One turn moves every row onto another: examples first, then more rows asked:
mekop: [ 16 -25  15  -2   9  -9  -5  22 -18   4 -12 -10   7]
kufab: [ 29 -16 -22 -11  -8  -2  -2  -3  -1   5   1  -3 -18]
teza: [  5 -33  -5 -10   6  -2 -39  -5 -10  19   5  -1 -10]
led: [ 29 -12 -21 -15  -7   2  -3   3  -2   3   7   0 -20]
diluz: [ -6 -27  -5 -10   1  12   6   8 -15  -4 -18   2 -26]
lave: [  8 -12  19  15  28   2 -18   6  11   4  16  -8  -9]
Did: [  4 -19  -9 -18  27  14  -8  10  11  -3  21  -9 -14]
tolo: [ 13 -28  15  -2   6  -9  -1  22 -20  10  -4  -3  11]
nimi: [ -4 -26  -9  -3   0  14   3  10 -14  -5 -22  -5 -23]
momi: [  3  10  15  -4  -2  -1   9  -4  -3  13  -3   6 -16]
dav: [ -2 -25 -12 -14  26  13 -11  13  12  -4  20  -6 -10]
pid: [  3   6  17   7  -1  -3  10  -8  -7  13  -4   0 -18]
gadi: [  2  -7 -14   7   0  13  -9 -11  22  -9 -11   0   1]
nez: [ -1 -31   0 -10   7  -1 -34  -6 -17  21  10  -5 -12]
Tugeb: [  8  10  13   2   3  -1  13  -3  -5   8  -6   6 -16]
kad: [ -1 -18 -15 -14  29  15  -9  10   8  -6  17  -1 -18]
dobeb: [  8  -9 -20  11   8 -11 -10  -1  -3  -1  11  10  17]
bokez: [ -1 -12 -13   7  -2  11  -7 -10  17 -14 -13  -5   4]
zol: [ -6 -26  -6  -7   6  17   1   9 -15  -2 -18  -2 -29]
likav: [ 11 -12 -16   5  11 -15 -14  -5  -3   2  18  10  13]
Pomun: [-14 -17  21  -3   6  28 -10   3  -3  20  -8   1  -2]
dom: [  5 -11  21  18  22  -2 -19  -4   8  10  14  -8  -2]
rur: [-13 -22  17  -4   2  29 -18  -1  -3  19  -4   6   1]
Fen: [  1 -11  20  17  27  -1 -24   0   5   8  11  -9  -2]
gipur: [ 17 -25  15  -1   2  -5  -3  16 -24   7 -12  -7  10]
Furi: [  7 -17  23  16  28  -2 -18   3   8   9  11  -9   1]
mivel: [ 13 -11 -15   5  11 -18  -6   2  -3   2  19   9  12]
pasin: [ 12  -7 -17   4  13 -13  -8   0  -1   4  20   5  16]
dip: [ -3 -28  -5 -12   8  -2 -36 -10 -17  20   5  -2  -6]
nur: [ -2 -34  -5  -2   7  10   6  12 -16  -5 -19  -4 -22]
feda: [ 28 -18 -22 -14 -11   1  -7   2  -4   6   0   1 -18]
tofiv: [-12 -19  20  -1   9  31 -12   5   0  14  -8  -2   4]
lumu: [ 29  -9 -16 -12  -9   3  -1   0  -3  15   4   0 -22]
Zarut: [  4  -7 -11   8  -2  21  -4  -8  16 -10 -13  -5   6]
fuz: [ -9 -21  23  -5   5  29 -15   7  -2  14 -10   0  -1]

Furi turns into nimi
pasin turns into fuz
Where do these go?
dav turns into gipur
pid turns into kad
feda turns into dom
momi turns into Did
dobeb turns into rur

One turn moves every row onto another: examples first, then more rows asked:
pasap: [-20  17  12 -13 -32  10 -14   2  -4 -12 -11 -17  -1 -13  17  -3  -2 -24
   0]
Bosul: [  2  11 -13  -3   6 -22  -2   3   6  -2 -20  10 -15   2   7  11 -26  -7
  20]
Fikem: [-15  22 -25  13  -4 -13   3 -10  -7  -9 -13   5 -15   3   2 -13 -17  -1
  19]
mis: [ -9   6 -15 -40 -21   2   9 -10 -23  -5  -1   0  23  11  16   5  -4   6
   2]
luk: [-10  20 -12 -10 -19 -27 -13   3   7  -4  -6  11 -10 -13   4   9 -33 -16
  25]
mizu: [-11   1 -18 -21  -4  15   0  -6 -10  22  15   3  29  -4  -7   1  -5  -7
  -2]
resog: [ -6  40 -15   1 -15  -3   7   1 -13 -21  -9   7  -9  -9  -2  -3 -20 -18
  16]
Bafo: [ -6  -5  18 -16 -20   2 -17   4   7  -6 -12 -20  -1 -12  17   5  -6 -22
   6]
lekar: [-11   0 -18 -19  -6  17  -1  -6  -9  20  17   0  27  -5  -7  -2  -5  -5
  -2]
nipu: [ -5  -6  -8 -46 -28  -4   1  -6 -12  -6  10  -5  25   1  14   9 -11   4
   9]
felun: [-11  -4 -17 -20  -6  13  -3  -7  -5  23  17   1  28  -5  -7  -1  -7  -6
   0]
vuvet: [-15   0 -13 -38 -33   2   3  -6 -16 -12  16 -10  22   0  12  -1  -6  10
   7]
Zarur: [-10  -2 -15 -23  -7  15  -3  -5  -7  21  18   1  28  -8  -8   1  -8  -9
  -1]
sezu: [ -7 -15 -13 -39 -18  -9   1 -11 -10   1   6  -6  21  10  17   5  -9  13
  10]
tene: [-11  41 -16  -1 -16  -5   3   8  -7 -18 -10   9 -13  -8   2   1 -19 -14
  13]
nel: [  5  20  -4  -2  -4  -1   5  19   6 -25  -3  -5 -15 -12   0   6 -21  -8
  18]
mon: [-25  11   4   1 -18  11  -7  -5  -6  -8 -19 -20  -8   1  20 -12   6 -11
  -3]
Bifer: [-18  22 -24  12  -4 -14   1  -1   0  -8 -14   6 -20   3   5  -7 -16   3
  17]
duv: [-13   0 -19 -21  -8  13  -3  -8  -8  24  16   3  28  -5  -7  -1  -6  -7
  -1]
gide: [ -2  15 -12  -9 -19 -28 -12  -5   3  -4  -6  11  -6 -14   0   7 -34 -20
  29]
tof: [-12   1 -17 -22  -9  15  -2  -4  -8  20  19   1  28  -8  -9   0  -6  -8
  -1]
rez: [ -8  -3 -13 -34 -19   7  11  -5 -17 -12   7 -11  20   8  14   0  -1  14
   3]
Dad: [ -7   6 -11   4 -20 -17  -8   2  11 -17   8  -8 -11 -18  -3  -8 -27  -5
  31]
nupim: [  6   8 -14   0   7 -22   0  -7   1  -1 -20   9 -11   3   4   5 -27  -8
  23]
pesi: [-21 -11   7 -10 -23 -12 -24 -10   9   6 -13 -18  -5  -6  21  -4  -7 -14
   9]
zozu: [-22   8   3 -14 -23 -12 -21 -14  -3  12 -27  -4  -2   0  23   2  -8 -25
   3]
rafe: [-13   8 -12   3 -19 -15 -10  10  15 -16   7  -6 -17 -15   0  -5 -24  -1
  27]
Biv: [-12   9   6  -9  -6   3  -8  -8  -7   3 -32 -10  -5   7  23   2   1 -17
  -4]
letu: [-17  -2 -20 -36 -25  -8   2 -17 -19   2   3   0  21  12  17   0  -6  11
   7]
ral: [  9  16  -3   0  -5   1   7  12   2 -27  -1  -7 -10 -14  -5   0 -22 -10
  21]

pesi turns into Bafo
ral turns into resog
Where do these go?
tof turns into lekar
Bifer turns into Bosul
rez turns into mis

